Each named move below is a turn or a mirror, shown by a few rows before and after it. Which moves, in which order, take the first row of each later pair to the second? The first pair is answered.
D (before -> after):
[ 1.54 -2.27 -0.26 -0.81 -0.13  2.18  0.00 -0.21  0.76  0.54 -0.67  3.29
 -0.99  0.20  0.32  1.00  1.12  0.71  1.45 -0.04  0.00 -0.35  1.43 -2.12
  0.62 -1.89 -0.65 -0.64 -0.63  1.27 -0.84 -0.19 -1.13 -0.39  0.11] -> [ 1.37  0.26 -0.55 -1.61 -0.30  1.46  0.10 -1.27  1.10 -1.01 -0.91  1.95
 -1.14  0.09 -0.11  0.40  0.97  0.45  1.24  0.47 -1.00 -0.80  2.95 -1.15
 -0.51 -1.99 -1.30 -0.77  0.75  0.44 -0.69 -0.42 -0.08  2.07  0.45]
[ 1.23 -3.16  0.17 -2.74 -1.55  0.97 -0.54  0.93  2.81  1.35 -1.88  0.25
  0.49  2.66  0.83  0.30  2.07  1.30 -0.36  1.01  0.59  0.25 -1.86 -2.07
  2.63 -1.04  0.46 -0.02 -3.64  1.47 -1.30  2.59 -1.61 -3.45 -0.94] -> [ 1.00  3.11 -0.85 -5.31 -2.98 -0.48 -0.08 -1.60  3.48 -1.12 -2.32 -2.26
 -0.12  2.55  0.26 -0.66  1.32  0.90 -0.12  2.00 -1.78 -1.06  1.78  0.08
 -0.38 -1.32 -0.79 -0.98 -0.37 -0.59 -1.07  1.41 -0.04  1.50  0.05]
[ 0.33  3.21  3.15  1.88 -2.75  0.86 -0.63  1.31  0.45  0.26  1.37 -0.22
 -0.87 -3.68  2.93  1.02 -1.57 -2.14  0.33 -0.39  1.19 -2.33 -0.08 -1.35
 -1.15  0.77  0.28  1.24 -0.37 -1.55 -0.70  1.50  1.86 -0.52 -1.15] -> [ 0.02  2.07  3.34  2.33 -2.70  1.37 -0.60  1.72  0.46  0.36  1.09  0.04
 -0.77 -3.68  3.06  1.23 -1.30 -1.98  0.19 -0.77  1.38 -2.19 -0.92 -1.86
 -0.90  0.73  0.85  1.37 -0.29 -1.21 -0.97  1.58  1.67 -1.11 -1.40]
[-0.55 -0.98 -1.90  0.71  2.22  0.45  1.44 -0.79  0.31 -0.43  1.52 -0.61
  0.52 -0.32 -2.07 -1.76 -0.76 -1.46  0.63 -0.47 -0.57 -2.48  0.06 -1.03
  0.95  1.12 -1.82 -0.44  3.19 -1.45 -0.93  0.12 -1.44 -1.24  0.22] -> [-0.87 -1.39 -1.78  1.02  1.99  1.02  1.31 -1.04 -0.12 -0.46  1.57 -0.09
  0.79 -0.31 -2.16 -1.55 -0.32 -1.41  0.17 -0.31 -0.72 -2.47 -0.45 -1.29
  1.07  1.28 -1.80 -0.13  3.00 -1.03 -0.66  0.14 -1.55 -1.72  0.30]
A (before -> after):
[ 1.03 -0.26 -1.24  0.07 -0.36  0.12 -0.57  1.68 -0.41  0.94  2.12  0.37
  0.83  0.92 -0.63  1.50 -0.09  1.37 -0.44  0.02 -0.99 -0.65 -0.45  1.24
  0.55  0.20 -2.25  1.80  0.15  0.00  2.22 -0.92 -1.55 -0.79  1.51] -> [ 1.98  0.15  0.97 -0.68 -0.41 -0.90 -0.85  2.08 -0.97  0.17  1.26 -0.59
 -0.22 -0.72  0.67  0.53 -1.01  0.18  0.55  0.46 -0.11 -1.35 -1.06  1.54
 -1.80 -0.32 -0.41  2.47 -0.24  1.20  2.26 -0.48 -0.09  1.04 -1.40]
[-2.68  5.08  0.85  1.82 -3.52 -0.42 -1.57  1.51  2.58 -0.37 -0.88  0.13
 -1.08 -0.50  3.19  0.83 -0.68 -1.82 -0.47  0.27  0.02 -2.82  0.27  2.86
 -2.66  1.38  0.22  0.40 -1.11 -3.33  0.14  2.81  4.06  0.38 -0.73] -> [-4.25  4.18 -1.76  2.05 -2.25  0.33 -0.73  0.72  2.93  0.81  0.95  1.35
  0.80  2.54  0.47  2.41  1.07 -0.03 -1.96 -0.74 -1.40 -1.48  0.58  3.20
  0.66  1.68 -2.11 -0.44 -1.56 -3.90  1.27  1.38  2.52 -1.94  2.64]
[-1.03  2.83 -1.35 -0.60 -0.12 -0.19  1.41 -2.10  1.71 -1.34  0.75  0.57
  1.20  2.63 -2.39 -0.45  0.03 -0.15 -0.47  1.29 -2.55  0.55  1.18  3.90
  0.57 -1.08 -1.23 -1.61  0.96  0.82  1.72 -1.10 -0.34  1.47  1.23] -> [ 0.62  3.72  0.91 -0.53 -1.14 -0.97  0.52 -1.54  1.43 -1.88 -0.76  0.00
 -0.24  0.20 -0.10 -2.00 -1.44 -1.62  0.57  1.55 -1.58 -0.46  1.26  2.95
 -2.26 -1.48  0.54 -0.82  0.98  1.14  0.44  0.08  1.41  3.42 -1.10]
M (before -> after):
[ 0.14  1.69 -0.13 -2.73  2.77 -2.68  3.77 -3.90  2.23 -2.43 -1.56 -2.11
  2.36 -1.48 -0.86 -0.54 -0.64  0.57  0.38  1.03 -1.89 -0.89  0.77  2.56
 -2.15  0.86 -1.12 -0.50  0.27  0.05 -0.21 -1.08  1.63  4.34 -1.85] -> [ 1.80  2.33 -0.62 -2.41  1.16 -0.87  3.07 -3.28  3.74 -1.14 -2.15  0.70
  0.75 -0.31  0.38  2.71  0.35  1.15  0.65  3.09 -3.19 -0.18  1.78  3.14
 -0.87 -1.47 -2.40 -1.58 -1.59  1.10 -1.64  0.77  2.23  2.91 -0.48]
[-1.57  0.64  1.73 -0.99  1.54 -4.07 -0.77 -1.90  0.07 -0.82  1.12 -4.21
  0.45  1.04  0.23 -4.25 -2.66 -0.25 -1.81 -3.00  1.53 -1.89 -0.54  2.82
 -1.97  3.83  1.23  0.55  3.78 -1.32  1.99 -2.41  1.87  3.85 -2.65] -> [ 1.53  2.58  1.13 -0.50 -2.28  0.50 -1.50 -0.12  3.20  2.35  0.83  2.05
 -2.82  4.62  3.12  4.90 -0.27  0.41 -2.48  1.54 -1.29 -1.32  1.11  5.13
  1.77 -1.15 -2.45 -2.59 -0.99  0.90 -0.59  1.97  3.63 -0.01  0.04]
[ 1.06  0.20  1.29 -0.18 -0.63 -0.35 -0.44  1.26  0.22 -0.68 -2.56  0.57
 -1.18 -0.93  1.30 -2.30 -0.19  1.41  2.23  0.17 -0.16 -0.11 -0.36 -0.48
 -1.17 -0.60  3.45 -0.32 -1.41  1.16 -1.23  0.98  2.80  0.83 -3.07] -> [ 0.27  1.63  2.51 -0.10 -0.23 -0.31 -0.56  0.38  0.04 -1.24  0.05 -0.55
 -0.05 -0.76 -0.22 -1.34 -0.96  1.20  1.29  0.17  0.31 -1.50 -0.99  2.24
 -1.47  0.10  3.26 -0.19 -1.41  1.27  0.53  0.32  2.88  0.57 -3.41]
Then:
Each pair is 2 to 4 moves apart.
[ 1.42 -1.31  0.62 -0.17  0.27  1.14 -1.11  1.40 -0.98  2.25 -0.85  1.26
 -2.10 -0.12  0.26  2.66  2.10 -0.05  1.16  1.59  0.95  1.89  2.29 -0.46
  1.35 -0.95  1.30 -1.52 -3.40  4.05  2.16  0.28  0.29 -3.19  1.14] -> [ 1.34 -2.61  1.37 -0.06  1.06 -0.21 -1.48  1.85 -2.00  1.21 -2.04 -0.46
 -1.64 -2.35  1.23 -0.89  1.05 -1.25  2.31  0.11  2.62  1.40  1.72 -2.62
 -0.27  0.34  2.89 -0.04 -2.60  3.57  1.80  0.41 -0.23 -1.91 -0.50]
A, D, M, D
[-0.77  0.34 -0.04  2.85 -1.28  2.80 -1.28  0.81 -0.34  1.69  4.08  1.00
 -0.61  0.93  0.81  1.46  0.00 -0.98 -1.39 -0.81  0.95 -0.06 -0.11 -2.05
  3.06  1.22 -1.32  0.87 -0.81 -2.73 -1.93  0.21  1.08 -2.01  2.37] -> [-0.09  0.59  2.52  0.75 -0.68 -0.23 -1.30 -0.28 -1.24 -0.44  2.25 -2.23
 -0.74 -2.17  1.63 -3.10 -1.33 -2.70  0.08 -0.76  2.29 -1.33 -0.14 -1.83
 -1.39  1.49  2.13  1.76  0.57 -1.34 -1.17 -0.38  2.26  2.70 -1.81]
M, A, A, D
[ 3.39  3.23  0.36 -0.23 -3.03  2.28 -0.68  0.14  2.70 -0.69  2.87  2.36
 -1.09  0.72 -1.11  4.45  0.24 -0.69 -1.05  1.65 -1.48 -0.87  1.87  3.50
  0.98 -0.76 -3.22 -1.95 -0.72 -0.02  0.30  1.71  2.84 -0.99  1.83] -> [ 0.74 -3.77  0.84  3.62  0.29  0.95 -0.61  2.60 -0.02 -0.10  3.45  0.90
  1.13 -2.36 -1.87 -1.48 -0.75 -1.39 -0.92 -3.03  2.43 -0.36 -2.34 -2.59
  1.50  3.27 -0.15  1.56  0.34 -2.22  0.62  0.24 -0.17 -4.57  0.29]
M, M, A, D
[-1.33  1.24 -1.57  0.11  0.85  0.50  0.15 -1.30  0.16  1.61  0.25  1.70
  0.04  4.27 -1.06  1.29  1.21  0.46 -1.68 -0.50 -3.51  0.58  2.71  3.06
  0.71  0.57 -0.40 -0.23 -1.58  3.45 -2.83 -2.22  2.13 -0.01 -0.86] -> [-0.01 -1.44  0.71  1.03  1.02 -0.20 -0.57  0.85 -0.65  1.94 -2.17  1.28
 -0.87  1.28  1.74 -1.14  0.48 -1.01 -0.20 -0.56 -1.19  0.57  1.41 -0.10
 -1.02  0.47  2.30  1.89 -2.28  4.68 -4.13 -0.85  2.33  0.28 -4.03]
A, M, D
[ 0.07  3.56 -2.85 -3.27  0.94  0.34  1.52 -2.51  1.31 -1.15 -0.70 -0.77
  0.95 -0.27 -1.68  0.05  0.73  2.79  0.56  0.35 -2.62 -0.34  3.40  2.62
 -1.45  0.08 -2.38 -1.25  2.10  0.10  1.32 -2.97 -0.20  4.61  0.81] -> [ 0.75 -5.79 -2.85  0.07  2.61  1.78  1.03  1.20  0.26  2.20 -2.24  2.74
  1.40 -0.11 -0.50  0.00  2.44  3.78  1.39 -0.99  0.15  2.05 -0.90 -2.39
  1.83  0.50 -0.48  0.40 -1.45  2.28  0.21 -1.15 -2.90 -2.10 -0.38]
M, M, D
[-0.10  1.15 -1.67 -0.47  1.32 -3.55  0.09 -1.45  0.51  0.57 -0.52 -1.21
  0.11 -0.33 -0.40 -2.86 -0.07  0.22 -1.35  0.60 -1.17 -0.65  0.93 -1.58
  0.03  0.07  2.05  1.65  1.35 -1.53 -0.27 -1.40 -0.77  2.51  1.28] -> [ 0.53  2.29 -0.26 -0.72  0.16 -3.61 -0.52 -1.07  0.35  0.58 -0.36 -1.47
 -0.52 -0.93  0.29 -2.31 -0.49 -0.28 -1.45  1.38 -0.65 -1.26  1.07 -0.49
 -1.17 -0.67  2.27  1.90  0.78 -1.14 -0.50 -0.63  0.56  2.91  0.04]
M, A, M, M
[ 1.17 -3.49 -0.40 -0.39 -0.96 -0.08 -0.69 -0.34 -1.22 -0.88 -1.11  0.47
  1.07 -0.11 -1.06 -0.73  0.16 -0.37  2.98 -2.46 -0.82 -0.03  1.91 -0.44
  1.21 -0.83 -0.03 -1.22  1.55  1.76 -4.34  2.31  1.14  2.34  1.40] -> [ 0.59 -5.32  0.82  0.54 -0.33  0.26 -0.55  0.20 -1.62 -0.41  0.49  0.42
  1.68 -0.18 -1.75 -0.68  0.23 -0.33  2.88 -3.16  0.81 -0.34  0.18  0.06
  1.73 -0.03  0.85 -0.78  1.15  2.14 -3.29  1.84  0.46  0.50  0.60]
M, D, M, M
[-1.10 -1.63 -1.03  3.07  1.29  3.20  0.43  6.41  0.62  1.81  5.05  3.40
 -0.53  3.66 -0.52  5.12  1.63  1.48  0.33 -3.10  0.18  2.37 -3.18  3.65
  3.42  0.94 -1.70 -2.11 -1.96 -0.02 -0.09 -1.74  1.52 -8.83  1.88] -> [ 0.74 -4.98  0.23  2.95  2.50 -0.20 -0.96  7.85 -1.14 -0.77 -2.17  0.27
 -1.78 -2.63  3.86 -4.23 -0.01 -0.82  4.14 -5.32  2.51  2.49 -3.39 -4.61
 -2.53  1.78  3.40  1.52  0.38 -0.45 -3.07 -1.03  1.67 -3.44 -2.79]
M, A, A
[ 2.06  1.58 -0.08 -3.90  1.35 -1.57 -0.20 -3.59  0.32 -2.29 -2.26 -1.07
 -2.00 -0.59 -0.37 -2.34  2.03  1.04  1.67  2.46 -3.37  0.13  2.46  1.98
 -5.36 -2.88  0.24 -2.54 -0.11  1.20 -0.63  0.23  2.02  6.10  0.13] -> [ 1.45  2.49  2.02 -3.26  1.03 -0.68  0.19 -3.88  0.37 -1.08  1.87 -0.79
 -0.92  0.40 -2.27  0.77  1.43  1.04  0.49  3.26 -2.23 -1.03  0.77  6.23
 -4.14 -2.58  0.10 -2.91 -1.05  2.27  1.81  0.01  2.72  4.45 -0.38]
D, M, M, D
[ 1.70 -3.41  3.89  0.21  0.26  2.75 -1.41  3.64 -1.36  3.35  3.80 -0.22
  0.04  1.75  1.08  4.23 -0.49 -0.75 -1.42  1.73 -2.74 -0.07 -4.09  6.81
  2.09  1.67  0.17 -3.13 -5.10  1.37  0.26 -0.17  2.16 -2.49 -2.79] -> [ 0.61 -5.83 -1.53  1.91  2.20  0.71 -1.54  4.95 -2.48  1.62 -0.85 -2.41
  0.42 -0.63  2.07 -4.42 -0.75 -1.09  0.33 -3.59 -3.70  1.81 -2.34 -4.75
  1.65  4.80 -0.27 -0.50 -0.53 -5.13 -3.56 -1.89 -0.98 -1.16  0.28]
A, A, M
[-0.12  2.69 -2.04  0.06  1.97  0.05  0.25 -0.62  0.29 -0.87 -3.63  0.34
  1.44  3.20 -0.76 -2.42  2.35  2.40 -0.19 -0.03 -3.41  2.95  4.76 -1.90
  0.77  0.15 -2.83 -1.85  2.75  0.46 -2.16 -0.89 -1.36  0.66  4.69] -> [ 0.65  1.82  5.14 -0.11  2.17 -2.46 -0.29 -0.26 -1.28 -1.46 -2.01 -3.06
  1.84 -1.15  0.50 -4.99 -0.73 -0.30  0.59  0.85  1.46  0.35  1.00  1.45
 -4.00  0.86  2.65  0.33  2.53  3.46  0.21 -0.63  0.75  2.86 -2.44]
M, D, A, D
[-0.14  4.08  0.81  0.13 -1.91 -0.28 -0.62 -0.81  0.76 -1.36  0.53  0.40
 -0.43 -1.25  1.25  1.62 -1.05 -1.85 -1.04  0.62 -0.39 -0.99  4.07  0.45
  0.13  0.42 -2.34 -0.53  1.04 -1.26 -1.17  0.21  0.54  1.89  1.42] -> [ 0.27 -1.27 -1.35  0.18  0.10  0.38 -0.59  0.03  0.93 -0.04 -2.50  2.42
 -0.28 -0.30  1.63  0.68  1.38 -0.26 -0.15 -0.28 -0.70  2.00  3.15 -2.94
  2.17 -0.19 -2.29 -0.66 -0.77  0.07 -2.23  0.61 -1.74  0.12  2.39]
A, M, D
